In the rows, 128 means zero.
The rows below come in pairs that one turn or mirror swaps. Which row does each named row swap with?
The rows were stretched afterwards, more along some directions than others.
namad: [137 156 132  93 100 128 130 156 122 110  97 151 144 153  83 121 147 128
 180 118 130]
gesit: [142 150 114 110 102 135 133 137 100 139 151 142 133 133 144 123 146 102
 151 123 105]
pirev: [124 127 121 136 140 112 128 102 153 117 141 133 154 156  99 146 130 137
 105 155 143]
sumem: [114 139 162 116 141 148 140 112 145 100 121 147 182 136  96 142 136 149
 150 129 136]
Luve: [131 125 142 144 124  95 135 169  96 111  85 124  92 125 128 123 148 154
 121 149 127]
sekig: [103 103 138 162 176 131 133 124 155 135 140 145 157 141 138 158 133 127
  96 149 146]
zofak: [131 117 179 150 166 107 149 123 152 130 105 124 118 103 146 126 159 144
 120 123 132]
gofa: [128 126 169 134 160 120 152 121 157 118 106 139 121 109 133 121 140 150
 133 128 127]
Gisa: [133 136 138 152  94 143 117 131  92 139 158 121 139 165 115 160 149 107
 151 117  91]
fomut: [103 113 155 132 159 128 135 124 143 142 141 143 157 142 131 138 147 116
 120 121 140]
nogu: [112 110 157 161 154 126 117 127 137 148 152 138 157 162 132 165 152 116
 103 146 134]
vif: [143 127 162 132 108 129  89 132 106 100 171 134 135 162  93 145 141 106
 117 119 110]
nula: [108 139 113 160 135 134 120 127 104 150 128 138 157 187 139 169 150 114
 133 108 106]
Garov: [138 124 109 135 120 120 147 154 124 151  98 126 119 147 154 141 135 119
 167 125 128]
taki: [123 131 157 137 129 117 137 115 137 130 102 147 127 140  79 118 121 152
 139 140 133]
nivi: [135 117 134 163  89 141 116 147  84 142 151 118 120 147 143 168 147 114
 127 138 108]
bonum: [121 127 145 157 134 101 132 143 101 114  86 119 105 127 120 133 145 154
 109 144 129]
Fuv: [152 136 134 104 162 128 130  85 132 108 131 142 187 118 124 118 114 118
 112 123 132]
dofo: [101 102 125 155 173 131 120 120 139 141 135 136 143 144 134 137 133 136
 105 149 146]
Dupu: [127 122 184 156 147 105 147 135 144 136 119 120 102 119 137 131 157 140
 125 135 122]
senen: [131 126 121 154  87 142 106 134  76 137 162 119 119 166 126 154 141 104
 141 131  99]
fufu: [123 136 135 105  87 125 126 180  98 137 134 145  89 141 124 124 136 110
 162 139 138]
los: [126 126 115 139 125 106 124 118 131 123 132 134 128 154 116 135 121 139
 104 166 149]
Lalid: [145 143 128 124 113 130 122 133  93 122 156 148 142 128 157 123 132 108
 118 131 113]
tig: [129 137 166 122 106 118 136 129 123 137 115 144 118 148  75 113 123 138
 160 126 122]
lokap: [108 131 165 122 140 146 129 108 144  99 138 143 176 145  99 164 142 137
 142 135 142]
kif: [123 137 116 117  91 131 121 165 104 128 155 145  82 142 124 152 123 104
 142 152 135]
muzam: [142 150 162  97  93 113 128 148 121 104 111 144 138 145  69 109 143 134
 175 120 128]
Tif: [117 123 147 130 101 131 132 168 111 136 141 137 100 139 134 161 141 107
 155 119 127]
sig: [ 98 110 169 182 134 139 128 113 140 139 134 120 127 150 133 190 158 149
 119 138 141]
farok: [147 126 147 116 163 136 116  76 137 117 146 130 185 131 127 121 115 114
 115 108 127]
derak: [142 131 138 142 140 143 119  83 109 170 167 133 151 125 148 128  94 103
 137 103 114]
dule: [139 143 164 111 115 105 129 149 133 106 110 151 139 149  79 120 152 129
 163 105 133]
Kes: [105 106 146 150 155 131 123 116 136 123 150 143 150 149 120 162 137 121
  84 151 133]
gama: [126 122 118 143 137 105 126 108 137 126 130 128 131 147 122 148 127 138
  97 173 144]
Lol: [152 131 117 121 124 119 149 140 134 133 104 121 121 137 133 138 125 119
 154 129 129]
zasap: [147 146 125 113 106 127 127 133 106 123 161 148 137 127 132 118 132 112
 134 133 100]
vuvog: [107 136 107 152 146 134 123 128 115 148 131 145 164 188 150 167 150 120
 131 119 113]
gori: [151 128 134 136 130 132 120  93 106 155 159 129 146 110 149 124  94 110
 134 106 117]
suf: [124 133 163 137 120 116 132 119 120 134 118 143 116 123  82 102 115 150
 142 139 135]
feze: [146 125 109 134 131 123 148 139 127 152  99 126 124 146 162 139 117 118
 149 132 133]
did: [129 138 124 123  91 121 126 173  99 157 143 135  96 143 132 152 136 112
 168 144 130]
pode: [129 147 106 118 114 150 129 121 100 139 166 136 133 138 153 121 131 103
 141 129 103]
zeva: [117 104 145 144 170 132 123 120 135 149 150 136 151 136 163 139 129 110
 102 128 141]
rud: [144 120 150 133 145 135 121  77 114 152 167 125 160 110 144 115  92 113
 123 103 118]
Bepam: [149 138 135 115 106 132 119 127  89 122 160 133 139 112 142  98 140 111
 137 117 105]
rutu: [107 120 176 166 149 133 130  86 143 119 136 113 138 134 106 163 145 153
 115 139 129]
lufis: [142 120 151 131 165 119 107  95 137 107 138 129 171 119 121 122 129 130
  98 116 139]
Gida: [119 129 129 115  96 141 121 163  92 133 141 131  88 126 141 127 131 113
 163 131 139]
Seles: [131 134 187 135 147 121 149 120 151 135 106 133 131 127 133 136 162 137
 149 115 122]
Kiv: [137 125 148 110 105 119 127 162  99 140 143 130  93 126 138 129 138  93
 143 120 125]
Zar: [126 127 169 142 150 119 144 138 138 116  96 145 116 129 142 127 151 141
 124 128 134]
dol: [104 119 178 176 152 127 142  97 147 139 121 118 146 146 122 180 151 154
 128 145 134]
Sus: [135 120 158 133 108 130  97 143 108  97 160 137 142 169  90 156 149 106
 125 129 115]

Bepam swaps with Seles
zeva swaps with fufu
taki swaps with gori
suf swaps with derak
Dupu swaps with pode

